Here are some points:
[0.7 0.2 -0.8 1.0 0.2 -0.2 1.6 0.6 0.1 0.4 0.6 -0.4 1.2 -0.6 0.6 0.0 -0.7 -0.8 -1.1 0.8 0.6 -0.5 -0.4
 0.2]
[-1.2 0.0 1.1 -1.4 -1.2 0.4 -1.2 -0.4 -0.5 -1.3 -0.8 0.2 -2.4 1.3 -0.5 0.9 0.1 0.1 0.3 -0.9 0.0 0.4 0.5
 -0.1]
[-0.4 0.6 -1.3 3.0 2.8 0.1 0.5 1.5 0.3 1.8 0.5 -1.2 3.5 -0.5 1.1 -0.8 0.3 -1.0 -0.3 0.1 0.9 -0.8 -0.1
 2.5]
[0.7 0.8 1.3 1.8 -0.2 1.3 0.7 -1.9 0.9 0.8 0.1 -1.7 1.5 -4.3 0.9 -2.3 0.5 0.3 0.3 1.8 -0.7 0.7 -2.2
 -1.3]
[-0.1 -1.1 -1.0 -0.5 1.1 0.1 0.2 1.0 -1.5 0.3 -0.3 0.6 0.5 3.8 0.5 1.4 -0.3 0.0 -0.4 -2.0 0.6 -0.7 1.3
 1.7]
[-0.4 0.1 0.2 -0.5 -0.2 0.7 -0.5 -1.4 0.2 -0.6 -0.2 0.4 -0.9 -0.1 -0.7 0.5 0.3 0.5 0.6 -0.6 -0.3 0.0 -0.1
 -0.1]
[0.2 0.8 -0.9 0.7 2.6 0.8 1.0 2.3 -1.2 0.6 0.1 -0.3 3.3 2.3 0.4 0.4 0.4 -0.2 -0.7 -1.3 1.6 0.2 0.1
 1.1]
[-0.2 -0.9 -1.4 -2.7 1.1 0.4 -0.3 2.4 -2.5 -1.1 -0.5 0.9 -0.2 5.9 -1.2 2.0 0.0 -0.8 0.2 -2.8 1.2 -1.1 2.0
 2.3]
[1.0 0.6 -0.4 3.4 3.3 -0.1 1.7 0.7 -0.1 2.5 1.2 -1.2 4.7 -0.7 2.2 -1.7 0.7 -0.1 0.0 0.9 0.7 -0.1 -0.8
 1.4]
[-0.3 -0.1 -1.3 3.2 2.0 0.2 1.2 1.0 0.1 2.3 0.6 -1.4 4.5 0.4 0.8 -2.0 -0.1 -1.1 0.6 1.4 1.7 -0.8 -0.6
 2.3]
[1.1 0.1 -0.2 2.4 1.5 -0.4 1.7 0.5 0.1 1.0 0.8 -0.6 4.1 -2.1 0.9 -1.6 0.6 -1.5 0.0 2.0 0.8 -0.6 -1.3
 0.6]
[1.0 0.3 0.6 2.1 1.9 0.2 0.9 0.5 0.4 0.5 0.7 -1.1 2.3 -0.9 0.3 -1.7 0.8 -0.3 0.6 0.6 0.1 -0.5 -0.8
 1.0]
[0.7 0.2 0.3 1.6 -1.4 0.0 -0.5 -2.2 1.6 0.3 0.4 -0.9 -0.3 -4.0 0.6 -1.6 0.6 -0.9 0.4 2.1 -0.9 1.4 -1.2
 -1.6]
[-0.2 0.0 -0.3 -2.0 -1.9 -0.1 -1.1 0.6 -0.2 -0.4 -0.7 0.6 -1.4 1.8 -1.3 1.6 -0.7 -0.7 -1.1 -0.3 -0.6 -0.8 0.9
 -0.2]
[-1.2 -1.1 -1.4 -1.3 0.7 -0.4 0.1 1.8 -1.9 -1.1 -1.5 0.8 -0.6 3.2 0.0 2.6 -0.7 0.9 -0.4 -1.8 0.4 -0.6 1.8
 1.4]
[0.5 -0.5 0.9 -1.1 -1.5 -0.4 -1.5 0.7 0.0 -0.9 0.3 -0.7 -1.5 -0.1 -1.1 -0.6 -0.5 -0.3 0.6 -0.4 -0.4 0.7 -0.4
 -0.3]
[-0.5 0.5 0.2 2.5 1.6 0.0 1.3 0.3 0.3 2.1 1.0 -1.1 3.4 -1.8 0.2 -1.5 0.1 -0.8 0.1 1.9 0.5 -0.2 -2.2
 0.4]
[0.1 0.3 0.1 -0.9 -0.9 -0.3 -0.2 -0.7 -0.1 -1.1 0.2 0.2 -1.4 -0.7 0.3 -0.4 0.6 -0.1 0.5 -0.7 -0.2 0.5 -0.1
 -0.8]
[0.2 0.5 -0.1 2.5 -0.3 1.1 1.0 -1.6 1.5 0.9 -0.2 -0.9 0.7 -2.6 0.0 -2.8 1.8 -0.2 0.8 2.1 0.9 1.0 -1.8
 -1.1]
[0.1 -0.5 -0.5 -0.4 -0.6 0.1 0.0 0.3 -0.1 -1.1 -0.7 0.3 -1.1 0.4 -0.4 0.8 -0.6 -0.2 -0.1 -0.7 0.0 -1.0 -0.2
 -0.3]
[-0.6 0.3 0.3 -0.7 -0.7 -0.7 -0.4 -1.1 0.1 -0.7 0.7 0.2 -0.8 -1.6 -0.3 0.4 -0.2 0.3 -0.1 -0.3 -0.7 -0.2 -0.6
 -1.8]
[-0.1 -0.1 -0.3 -0.7 -1.8 0.4 0.4 -0.2 -0.2 -0.7 0.0 0.7 -1.9 0.7 -0.1 0.6 -0.7 -0.4 -1.1 0.4 0.3 -0.5 0.5
 -0.9]
[0.4 0.6 1.0 -0.2 -1.5 -0.8 -1.5 -1.5 1.2 0.1 0.7 -0.2 -1.9 -0.9 0.1 -1.0 -0.1 0.1 0.6 0.1 -0.5 -0.1 -0.2
 -1.2]
[-0.2 0.0 -0.8 -1.0 0.9 -0.5 -0.4 1.2 -1.6 -0.8 -0.1 0.9 0.2 3.0 -0.1 0.6 0.6 -0.3 0.0 -2.0 0.7 -0.2 1.5
 0.7]
[-0.3 0.0 -0.2 0.4 -0.5 0.6 0.1 -1.1 -0.7 0.6 0.5 -0.3 1.2 0.6 -0.1 0.3 0.2 -0.2 0.4 0.1 0.4 0.2 -0.2
 0.0]
[0.0 -1.4 0.3 -0.7 0.8 0.1 -0.4 0.5 -0.3 0.3 -0.2 -0.1 0.0 2.1 0.0 0.8 -0.1 0.6 -0.3 -0.2 -0.5 0.9 1.0
 1.5]
[0.5 0.5 0.6 1.7 -1.7 -0.5 0.1 -1.7 2.5 0.3 1.2 -0.5 -0.3 -5.3 0.9 -1.8 0.3 0.4 0.0 2.5 -1.2 0.1 -1.8
 -1.7]
[-0.1 0.4 0.4 -1.5 -2.0 -0.3 -0.6 -2.0 0.6 -1.2 -0.2 -0.2 -1.9 -2.5 0.2 -0.7 0.0 0.1 0.4 -0.3 -0.5 -0.2 -0.8
 -2.0]
[0.0 -0.3 0.1 0.3 0.6 0.8 0.2 -0.2 -1.1 -0.6 0.4 0.6 -0.9 0.5 -0.8 1.5 0.1 0.9 0.1 -1.2 0.1 0.4 0.6
 -0.4]
[1.0 0.2 0.4 1.2 -0.7 -1.1 0.6 -0.9 2.2 0.6 -0.1 -0.2 0.0 -2.2 0.9 -1.1 -0.6 -0.1 0.1 1.3 0.5 0.4 -1.1
 -1.1]
[-0.2 0.2 -1.0 1.7 3.0 0.4 1.7 0.5 0.1 2.2 1.0 -1.2 5.0 0.0 1.2 -2.4 1.2 -1.6 0.4 0.6 1.9 -0.3 -0.7
 1.7]
[-0.8 -1.3 -0.8 -1.9 0.9 0.7 0.1 2.3 -2.2 0.3 -1.0 1.5 0.3 5.5 -0.4 1.7 0.1 0.4 0.0 -2.7 0.8 -0.1 2.2
 2.5]
[-0.1 -0.4 1.9 -2.0 -1.3 0.2 -1.9 -1.3 0.4 -1.6 -1.5 -0.4 -4.4 0.3 -1.2 1.3 -0.5 0.6 -0.4 -0.1 -1.4 0.2 1.0
 -1.1]
[-0.9 -0.7 0.5 -3.2 -3.9 1.1 -2.6 -1.3 0.6 -2.2 -2.1 -0.4 -4.9 0.9 -1.3 1.5 -0.9 1.1 -0.3 -0.7 -2.0 0.9 0.7
 -0.9]
[-0.4 -0.3 -0.8 0.3 1.6 0.6 0.3 1.3 0.0 0.8 -0.4 1.3 2.1 0.0 0.1 0.1 1.1 -0.6 0.3 -0.4 1.1 0.3 -0.2
 1.1]
[0.1 0.0 0.7 -2.0 -3.0 -0.6 -2.0 -1.2 0.3 -2.0 -0.2 -0.4 -4.9 0.0 -1.3 1.0 -1.1 0.9 0.2 0.4 -2.0 0.5 1.1
 -1.6]
[0.2 1.2 1.8 1.4 -0.6 -0.5 0.1 -2.6 1.9 -0.5 0.7 -0.8 -0.2 -5.7 0.9 -1.9 0.8 -1.2 -0.3 2.7 -0.2 0.6 -1.8
 -2.4]
[-0.1 0.5 0.5 1.3 0.7 0.6 0.3 -0.7 0.4 2.2 0.2 0.1 2.1 -0.9 1.4 -1.2 -0.6 0.6 0.0 1.6 -0.8 0.1 -1.3
 -0.9]
[0.4 -0.5 0.5 -1.5 -1.7 0.0 -0.4 -0.4 0.9 -0.5 -0.1 -0.3 -2.1 -0.7 -1.7 0.4 0.1 0.4 0.1 0.4 -0.5 0.3 -0.6
 -0.9]
[-0.2 -0.2 0.1 -1.0 -0.2 0.4 -0.9 0.1 -0.3 -0.8 -1.0 0.5 -2.3 2.2 -0.4 1.0 0.0 0.4 0.1 -0.8 -0.4 0.9 1.1
 0.2]
[-0.1 -0.3 -0.7 -0.6 -1.1 0.2 0.2 0.6 -0.7 -0.4 -0.2 0.7 -1.2 1.9 -0.2 1.0 -0.4 -0.7 -0.9 0.1 0.9 -0.6 0.9
 0.1]
[-0.8 0.9 1.8 2.0 -1.0 -0.5 0.7 -2.6 2.9 -0.3 1.6 -0.7 -0.8 -5.7 1.0 -2.6 0.4 -0.1 0.6 1.9 -0.1 -0.3 -1.7
 -2.3]
[0.1 -0.7 -0.5 -1.8 0.2 -0.5 -0.2 1.5 -0.8 -0.4 -0.2 1.3 -1.0 2.6 -1.3 2.1 0.1 0.2 -0.3 -1.3 0.2 -0.5 1.1
 1.0]
[0.3 -0.6 0.1 -2.4 -1.4 -0.4 -0.5 0.7 -0.6 0.0 -1.2 0.6 -1.8 3.2 -0.7 2.0 -0.8 0.6 -0.4 -1.0 -1.0 -0.4 0.9
 0.9]
[0.1 0.9 1.7 1.2 -0.9 -0.7 -0.5 -2.2 1.7 -0.9 0.4 -0.4 -0.3 -4.3 0.8 -1.1 1.1 0.8 0.5 1.0 -1.4 -0.3 -1.7
 -2.0]
[0.1 0.8 1.8 -0.9 -1.4 -0.9 -0.9 -1.5 0.8 -0.7 0.3 -0.1 -2.9 -2.6 -0.5 -1.1 -0.8 0.6 -0.1 0.9 -0.2 0.8 -1.1
 -2.5]
[1.2 0.3 0.1 2.3 0.6 -0.8 1.0 -0.4 0.7 0.9 1.9 0.2 2.5 -3.6 0.5 -1.2 0.0 -0.4 0.3 2.2 0.0 0.1 -1.7
 -0.9]
[-0.5 -0.4 -1.5 -1.8 -0.3 -0.5 -1.1 1.0 -2.0 -2.0 -1.1 0.4 -1.6 2.8 -0.7 1.3 -0.9 0.6 -0.5 -1.6 -0.7 -0.8 1.6
 0.6]
[-0.5 -0.7 -0.2 -0.7 0.1 0.2 -0.6 2.5 -1.5 -0.8 -1.1 -0.4 -0.4 3.2 -1.0 1.3 -1.3 -0.2 -1.5 -0.6 -1.0 -0.3 1.5
 1.4]
[1.1 0.7 0.4 2.0 1.9 -0.8 1.6 -0.1 0.7 1.4 1.7 -1.1 3.6 -2.3 1.6 -3.5 0.9 -0.5 0.6 1.1 0.3 -0.5 -1.2
 -0.2]
[0.3 -0.2 0.4 1.8 -0.9 0.6 -0.2 -1.0 1.4 0.6 -0.8 -0.4 -0.1 -2.6 0.8 -0.1 -1.2 0.5 0.2 1.9 -0.9 -0.1 -1.0
 -0.3]
[-0.5 0.7 -1.1 0.8 0.3 0.0 1.1 -0.6 1.1 0.2 0.1 0.4 1.4 -2.1 0.5 -1.5 0.5 -0.5 0.0 0.7 -0.2 -0.6 -0.9
 0.2]
[-0.7 0.6 -0.7 -0.5 1.8 -0.2 -0.1 1.2 0.0 0.8 -0.9 -0.3 0.8 2.5 0.2 0.9 0.0 0.2 -0.2 -2.1 0.6 -0.3 1.0
 1.2]
[0.7 0.8 0.8 1.2 -1.5 0.5 -0.6 -1.2 0.8 0.1 0.9 -0.2 -0.3 -3.1 -0.6 -0.9 0.5 -1.1 0.4 2.7 -0.7 0.6 -1.6
 -1.8]
[0.8 -0.6 1.1 1.6 0.7 0.0 0.5 -0.9 0.9 0.6 0.8 -0.3 0.6 -1.8 0.7 -0.9 0.7 -0.1 0.1 1.2 -0.3 0.6 -0.5
 0.4]
[0.2 -0.1 1.5 1.5 -1.3 -0.5 -0.3 -2.7 3.1 -0.2 0.8 -0.5 -1.1 -5.8 1.1 -2.3 -0.1 0.4 0.7 1.5 -0.6 0.5 -1.8
 -1.7]
[-0.4 -0.1 -0.2 0.1 -0.7 -0.2 -0.3 0.3 -0.4 0.2 -0.4 0.3 -0.7 -0.1 -0.1 0.1 0.1 0.4 -0.1 0.2 -0.8 0.0 0.3
 0.6]
[0.4 -0.3 -0.1 -2.2 -0.1 1.2 -0.1 0.4 -0.5 -1.2 -1.3 0.4 -1.6 0.9 -1.6 1.7 0.3 0.9 0.1 -1.2 -0.6 -0.1 0.3
 0.0]
[-0.3 0.6 -0.4 1.4 1.1 -1.0 0.8 0.9 -0.7 2.0 1.2 -0.2 1.7 0.6 0.1 -0.1 -0.1 -0.6 -0.6 0.4 1.5 -0.1 -0.2
 0.6]
Then 16 other points, each followed by its number:
[-0.3 0.3 -1.7 0.3 0.9 -0.3 -1.1 1.4 -1.2 0.8 -0.4 0.2 1.4 3.5 -0.7 1.3 -0.1 -0.2 -0.1 -1.1 0.8 -0.8 1.5
 1.4] 0
[0.5 0.8 0.4 1.5 0.1 0.1 1.3 -1.4 1.8 0.8 0.4 0.2 1.1 -4.4 1.5 -2.4 0.8 -0.2 0.2 1.7 0.6 0.0 -2.0
 -0.6] 1
[0.4 1.1 -1.1 0.8 2.0 -0.3 1.0 1.4 -1.1 1.8 1.1 0.1 3.2 2.0 0.6 -0.3 0.1 -0.4 0.0 -0.4 0.9 -1.0 0.4
 0.9] 2
[0.8 0.2 0.1 1.1 0.6 1.0 -0.9 0.3 -0.4 -0.2 0.0 0.7 -0.4 0.5 0.4 0.6 0.0 -0.5 -0.2 -0.6 0.4 0.3 0.5
 0.4] 3
[-0.3 0.6 0.5 0.7 -0.2 -0.2 0.2 -1.7 1.6 0.4 0.8 -0.7 1.3 -3.0 0.0 -1.4 1.0 -0.4 0.3 1.7 -1.0 0.0 -1.5
 -0.4] 4
[0.1 -0.4 -1.0 0.8 1.9 -0.5 1.8 0.7 -0.7 1.3 -0.5 -0.2 2.9 1.3 0.9 0.1 0.4 -0.4 -0.5 -0.1 1.3 -1.0 0.5
 0.9] 5
[0.0 0.4 0.0 1.2 1.3 0.6 0.8 -0.4 0.2 1.1 0.8 0.0 2.9 -0.9 0.8 -0.6 0.3 -0.8 0.1 0.5 0.3 0.7 -0.3
 -0.1] 6
[0.4 0.6 -0.5 1.9 2.4 1.1 0.7 1.3 0.0 1.3 0.6 -1.0 2.6 1.0 0.2 -1.0 0.7 -0.9 0.2 -0.2 0.9 -0.4 -0.1
 1.4] 7
[0.0 -0.5 -0.4 -0.3 1.3 -0.5 0.6 1.5 -1.2 0.2 0.6 0.0 1.3 2.5 0.3 -0.7 -0.2 -0.6 -0.2 -1.3 0.5 -1.0 0.6
 1.8] 8
[0.7 -1.0 0.7 -2.3 -1.6 0.7 -1.3 -0.7 -0.3 -2.0 -2.4 -0.4 -3.4 1.3 -1.2 2.3 -0.5 0.8 -0.4 -0.9 -1.1 -0.1 0.9
 -1.0] 9
[-0.4 0.3 1.1 -1.5 -1.3 -0.3 -1.1 -2.2 1.6 -0.8 -0.2 -0.4 -1.7 -2.5 -0.9 -0.2 0.5 0.5 0.9 0.5 -2.0 0.5 -1.2
 -1.5] 10
[-0.7 -0.1 0.5 1.1 -0.4 0.2 0.8 -1.4 2.0 1.1 0.4 -0.8 0.7 -4.2 0.9 -1.7 0.1 0.2 0.5 0.7 0.5 0.1 -2.0
 -0.9] 11
[0.3 0.3 -0.9 2.4 1.9 0.2 0.6 2.6 -0.9 2.0 0.3 -0.9 3.9 1.5 0.3 -0.6 -0.4 -1.0 -1.3 0.9 -0.1 -0.3 -0.1
 2.4] 12
[0.6 -0.8 -1.2 1.1 2.1 1.0 0.8 1.0 -1.7 0.4 0.0 0.1 1.9 2.8 0.7 0.4 0.0 0.0 -0.6 -1.3 1.8 -0.3 0.7
 2.3] 13
[0.3 1.3 0.9 0.9 0.0 -0.1 1.0 -0.6 0.9 0.3 1.0 -0.6 0.1 -2.7 0.8 -1.1 0.1 -0.7 -0.2 1.1 -0.4 0.7 -1.7
 -1.5] 14
[0.1 -0.6 -1.4 -0.2 0.8 0.5 0.7 1.9 -1.0 0.9 0.4 0.1 1.7 2.2 -0.8 0.2 0.3 -0.3 -0.3 -0.7 0.9 0.0 0.5
 1.2] 15
Which of these numbered points is nearest to each point below, ignoring the 2 directions in which the first points spread most? Its number follows each.
[-1.7 0.3 -1.8 -2.2 1.0 -0.6 -1.3 1.5 -2.4 0.0 -1.4 0.9 -0.8 5.0 -1.0 3.4 -0.1 0.7 -0.4 -2.6 0.2 -0.9 2.3
 1.6] > 0
[-0.3 -0.1 -0.6 -1.3 -0.1 -0.1 0.2 -0.4 -0.3 -1.1 -1.0 1.4 -0.5 0.8 -0.2 0.6 0.2 0.2 0.2 0.0 -0.2 -0.1 -0.1
 -0.1] > 1
[0.7 0.4 0.0 0.7 -0.4 -0.3 0.5 -0.4 0.1 0.7 0.5 0.1 -0.2 0.0 0.8 -1.0 0.1 0.2 0.4 0.3 0.4 0.3 0.1
 -0.6] > 2
[0.2 -0.8 1.1 -1.2 -2.4 -0.5 -0.7 -2.2 1.0 -2.1 -0.3 0.0 -3.3 -1.7 -0.2 1.0 -0.4 -0.3 0.2 0.8 -0.8 0.3 -0.2
 -2.0] > 5
[0.6 0.8 0.2 2.1 1.2 -0.5 0.9 -0.4 1.9 2.2 1.4 -0.7 2.5 -2.3 0.9 -2.0 0.5 -0.5 0.2 1.4 0.5 -0.2 -1.1
 -0.9] > 2
[0.4 0.5 -1.6 2.1 1.9 0.9 0.7 2.5 -1.2 2.3 0.2 0.1 4.2 1.7 0.9 -0.1 0.2 -1.3 -0.9 0.7 1.4 -0.7 -0.2
 1.7] > 12
[0.0 -0.1 0.7 -2.4 -2.2 -0.7 -0.9 -2.6 0.6 -2.2 -0.6 0.0 -2.4 -2.9 -0.2 -0.2 -0.7 1.1 0.2 0.3 -0.6 -0.1 -0.8
 -3.1] > 5
[0.1 -0.1 0.4 -2.0 -1.5 0.7 -2.2 0.2 -0.3 -1.6 -0.2 1.0 -4.0 2.5 -0.4 1.9 0.5 0.1 -0.6 -1.7 -0.8 0.3 1.8
 0.2] > 3
[0.6 -0.8 -0.5 0.1 0.5 0.3 -0.1 1.2 -0.8 -0.1 -1.2 -0.2 0.8 1.7 -0.3 1.8 -0.4 -0.6 -0.5 -0.6 0.0 -0.9 0.4
 0.6] > 9
[-1.0 0.3 -2.0 -1.8 0.5 -0.7 -1.2 1.8 -1.9 -0.1 -1.8 1.4 -0.9 5.0 -0.9 2.8 -0.5 0.9 -0.2 -2.9 0.8 -0.9 2.2
 1.6] > 0
[-0.2 1.1 -1.7 1.8 3.5 -0.5 1.9 1.7 -1.1 1.2 0.9 -0.4 3.8 1.1 0.9 -0.6 0.7 -1.7 -0.6 -0.3 1.7 0.1 0.2
 0.9] > 14
[-0.7 -0.5 0.5 -3.0 -1.9 -0.2 -0.8 -0.8 -0.3 -0.9 -0.5 0.3 -2.2 1.5 -1.4 1.4 -0.5 -0.1 -0.2 -0.4 -1.2 0.4 1.3
 -0.3] > 4
[0.4 -0.2 0.2 1.4 1.0 -1.5 0.7 0.1 0.5 0.0 1.0 -0.5 0.7 -1.3 0.8 -0.9 0.9 -0.4 0.5 0.8 0.7 0.5 -0.3
 0.6] > 8
[-0.7 -1.1 0.9 -3.6 -3.1 -0.5 -1.4 -1.4 0.7 -2.1 -2.1 0.9 -5.3 -0.3 -1.8 1.6 -0.3 1.9 0.3 -1.3 -0.9 -0.1 0.1
 -1.2] > 11
[-0.4 0.1 0.6 -1.0 0.7 -0.1 -1.1 -0.2 -0.6 -0.5 -1.2 -0.3 0.3 1.4 -1.0 1.1 0.6 0.1 0.7 -1.4 -0.5 -0.4 0.2
 -0.2] > 10
[0.1 0.1 0.9 -0.3 -2.3 -1.4 -0.8 -2.6 1.8 -1.0 -0.7 -0.3 -2.7 -3.1 -0.4 -0.4 -0.5 0.4 0.7 1.5 -0.6 1.1 -0.9
 -2.2] > 5
[-0.2 -1.0 0.1 -3.2 -1.6 0.1 -1.5 0.2 -0.3 -2.1 -2.0 0.6 -2.7 1.7 -1.3 2.4 -0.2 1.2 -0.3 -1.4 -1.8 0.3 1.2
 -0.4] > 10
[-1.0 -0.7 -0.6 -1.5 0.7 0.8 -0.7 0.5 -1.7 -0.2 -1.3 0.0 0.3 3.3 -0.6 2.1 0.8 0.3 -0.1 -1.5 0.1 -0.3 1.3
 1.5] > 4
[-0.2 0.4 -1.3 2.1 2.9 -0.5 0.5 1.7 -0.7 1.8 0.3 -0.4 3.9 1.1 0.4 0.3 0.7 -1.1 0.4 0.9 1.4 0.0 -0.7
 0.9] > 0
[0.1 1.4 1.1 1.0 -0.5 -0.7 1.1 -1.5 2.1 0.0 0.8 -1.4 0.1 -5.0 0.5 -2.4 0.0 0.3 -0.6 1.4 -1.2 0.7 -1.5
 -3.0] > 14
[1.5 0.4 0.1 1.1 0.8 0.5 0.1 0.7 -0.5 1.4 -0.3 -0.7 1.5 0.8 0.5 -0.5 -0.6 0.1 -0.1 0.5 0.3 0.0 -0.7
 0.5] > 9
[0.9 0.4 1.2 -0.3 -1.4 -0.4 0.4 -1.4 1.4 0.2 2.0 -0.2 0.3 -3.5 -0.2 -1.8 0.5 -0.4 0.4 2.2 -0.8 1.2 -1.6
 -2.0] > 15
[-1.1 -0.6 0.9 -2.8 -2.4 0.3 -1.8 -1.0 -1.0 -1.5 -0.9 0.7 -3.5 1.8 -1.4 2.1 -0.7 0.5 0.2 -1.9 -0.6 -0.1 1.1
 -0.9] > 6
[-0.2 0.1 1.1 0.4 -1.9 0.8 0.0 -2.2 1.4 -1.2 -0.7 -0.9 -0.7 -5.0 0.6 -1.5 0.4 -0.2 0.0 1.9 -1.2 0.5 -1.4
 -1.9] > 9
[0.0 -0.4 -0.1 -0.2 -0.6 0.3 -0.7 0.4 0.0 0.4 -1.2 -0.2 -0.7 1.0 0.0 2.1 -1.4 0.7 -0.6 0.1 -0.5 -0.5 1.0
 0.3] > 9
[0.1 -0.8 0.4 -2.4 -1.9 0.2 -0.6 -0.4 -0.2 -1.1 -0.5 -0.1 -1.7 0.8 -1.6 0.9 -0.2 0.0 -0.1 -0.4 -0.7 0.5 0.4
 -0.7] > 15
[0.0 -0.8 -0.4 0.6 0.6 0.5 0.5 -0.1 -0.5 0.0 0.3 0.2 0.6 0.9 -0.2 -0.1 -0.6 0.0 0.1 -0.3 1.1 0.3 0.8
 0.9] > 13
[0.7 -0.1 0.4 -1.7 -2.3 0.4 -0.7 -1.4 1.0 -1.4 -0.2 0.0 -3.1 -1.0 -1.3 1.1 -0.2 1.1 -0.2 0.4 -1.1 0.7 -0.2
 -1.5] > 15
[0.1 -0.2 0.4 0.0 -1.0 0.3 0.1 -2.0 1.2 -0.6 -1.0 -1.5 -1.0 -2.1 0.7 -1.6 0.3 1.1 0.4 0.7 -0.7 0.2 -0.4
 -0.9] > 9
[-1.0 -0.4 0.4 -2.9 -2.9 -0.3 -2.1 -2.2 0.4 -1.8 -1.2 0.0 -4.0 -0.3 -0.7 0.8 -0.4 1.0 0.4 -1.0 -0.8 0.5 0.3
 -1.6] > 11
[-0.7 -0.9 -0.3 -0.9 0.7 -0.5 -0.1 2.6 -2.3 -1.1 -0.7 0.0 0.2 4.6 -0.2 1.4 -0.4 0.1 -0.3 -1.9 -0.1 -0.2 1.2
 1.6] > 8
[0.3 -0.1 -1.1 1.2 2.5 0.5 1.0 1.9 -0.6 1.0 0.0 -0.2 2.3 2.9 -0.1 1.0 0.4 -0.6 -0.3 -1.3 1.5 -1.1 0.9
 1.7] > 7
[0.3 -0.2 1.2 1.2 -0.2 1.3 -0.6 -0.1 0.8 -0.4 -0.4 -0.6 0.2 -1.5 -0.1 -1.1 0.6 -0.6 0.6 1.0 -0.5 0.4 -1.4
 0.0] > 7
[-1.3 -1.1 0.0 -2.8 -1.0 0.0 0.0 -0.3 -0.5 -0.5 -0.7 0.4 -2.4 3.2 0.4 1.4 -0.4 0.7 -0.4 -2.2 0.2 -0.2 1.8
 0.7] > 11
[-0.9 0.0 1.0 -0.5 -2.3 -1.0 -0.8 -0.9 1.1 -0.8 -0.3 -0.3 -2.1 -1.2 -0.9 0.0 -0.6 0.6 1.2 0.8 -1.5 0.0 -0.7
 -1.5] > 4
[-0.5 0.5 -1.3 -0.1 1.7 -0.2 0.5 1.4 -1.8 0.6 0.0 0.5 2.4 2.0 0.8 0.6 -0.7 0.8 -0.7 -1.6 0.5 -1.1 0.6
 0.9] > 2
[0.8 0.3 0.6 -0.9 -0.4 0.6 -0.7 -0.2 0.1 -0.3 -0.2 0.0 -1.1 1.0 0.5 -0.4 0.4 -0.1 0.2 -0.5 -0.1 0.5 0.3
 -0.1] > 7
[-0.1 2.8 0.2 1.1 0.2 -2.3 5.0 0.9 1.6 5.0 -0.7 0.2 6.5 -0.1 0.3 -2.1 -0.2 -0.5 2.4 3.7 5.2 -2.5 0.3
 1.7] > 5
[-0.6 0.0 1.3 -2.2 -2.2 0.1 -1.4 -0.7 1.3 -0.9 -1.6 0.6 -4.2 0.2 -0.9 1.2 -0.5 1.4 0.0 -1.2 -1.0 0.7 0.5
 -0.9] > 11
[0.2 1.0 0.4 2.0 0.8 -1.4 0.4 -0.7 1.2 1.9 1.3 -0.8 2.0 -2.3 1.1 -1.5 0.6 -0.6 0.2 1.2 0.3 -0.2 -0.7
 -0.1] > 2
[0.8 0.1 0.3 1.7 2.0 -0.3 1.0 0.7 -0.1 0.6 1.2 -0.8 2.5 -0.1 0.4 -1.1 0.1 -0.8 0.5 0.5 0.5 -0.8 -0.7
 0.9] > 8
[-1.0 -0.5 -0.4 -1.7 1.0 -0.7 -0.1 1.0 -1.2 0.4 0.3 0.4 0.6 4.0 0.7 0.8 0.2 0.0 0.1 -2.3 0.7 -0.2 2.3
 1.9] > 8
[0.2 0.8 -0.6 1.6 2.4 -0.1 1.6 1.8 -0.2 1.6 0.5 -0.6 3.4 0.7 0.6 -0.9 0.7 -1.2 -0.2 0.2 1.3 0.7 -0.1
 1.0] > 14
[-0.1 0.1 1.2 -0.2 -1.7 0.6 -0.7 -2.1 0.7 -0.7 0.0 0.0 -2.1 -1.2 0.1 0.5 -0.1 0.9 0.1 0.6 -0.9 0.1 0.3
 -1.7] > 6
[-0.5 0.2 -1.2 1.2 1.0 0.0 -0.5 -0.3 0.2 0.9 -0.9 0.8 1.1 0.2 0.4 0.7 0.1 0.0 0.3 -0.4 0.0 -0.8 -0.3
 0.9] > 0
[-0.1 0.3 -0.2 -0.2 0.2 -0.4 -1.1 -0.3 -0.8 0.5 -0.6 1.7 0.1 0.7 0.6 1.7 -0.5 0.7 0.4 -0.1 0.7 -0.6 1.5
 0.7] > 0
[1.0 0.4 0.3 1.5 -1.0 0.0 0.3 -1.1 2.4 1.8 1.0 -0.8 0.7 -2.8 1.0 -2.2 0.0 -0.6 0.5 2.1 0.2 0.5 -1.4
 -0.8] > 15
[0.9 -0.5 0.4 2.5 1.2 0.5 1.1 -1.1 0.6 -0.2 1.6 -0.5 1.6 -2.4 1.3 -1.2 1.2 -0.5 0.4 0.7 0.5 0.6 -0.7
 -0.6] > 13
[-0.1 0.6 -0.3 -0.6 -1.9 0.8 -1.3 0.1 -0.1 0.0 -0.6 0.5 -1.3 0.6 -0.5 1.0 -0.2 -0.2 -0.4 0.3 -0.8 -0.6 -0.1
 -0.5] > 0
[-0.3 -1.0 -0.8 -0.4 1.1 0.7 -0.1 1.0 -1.3 0.2 -0.3 0.5 -0.4 4.0 -0.5 1.4 -0.2 0.1 -0.5 -2.0 0.8 0.2 1.5
 1.9] > 13
[0.5 -0.3 -1.5 1.4 2.5 0.5 1.3 1.9 -2.0 1.1 1.6 -0.4 3.0 3.0 1.1 0.3 0.0 -1.1 -0.8 -1.5 2.1 0.1 1.0
 2.1] > 13
[1.3 0.1 0.5 1.0 1.1 -0.2 1.0 1.0 0.6 1.1 1.3 -0.2 1.7 -0.6 -0.2 -1.6 0.8 -0.8 0.4 0.5 0.2 -0.4 -1.1
 1.4] > 8
[0.4 0.5 -1.1 2.6 1.3 0.2 0.9 0.7 -0.4 1.9 0.7 -0.2 3.1 -0.8 1.0 -1.1 0.8 -0.2 0.8 1.8 0.3 -0.5 -0.5
 1.1] > 0
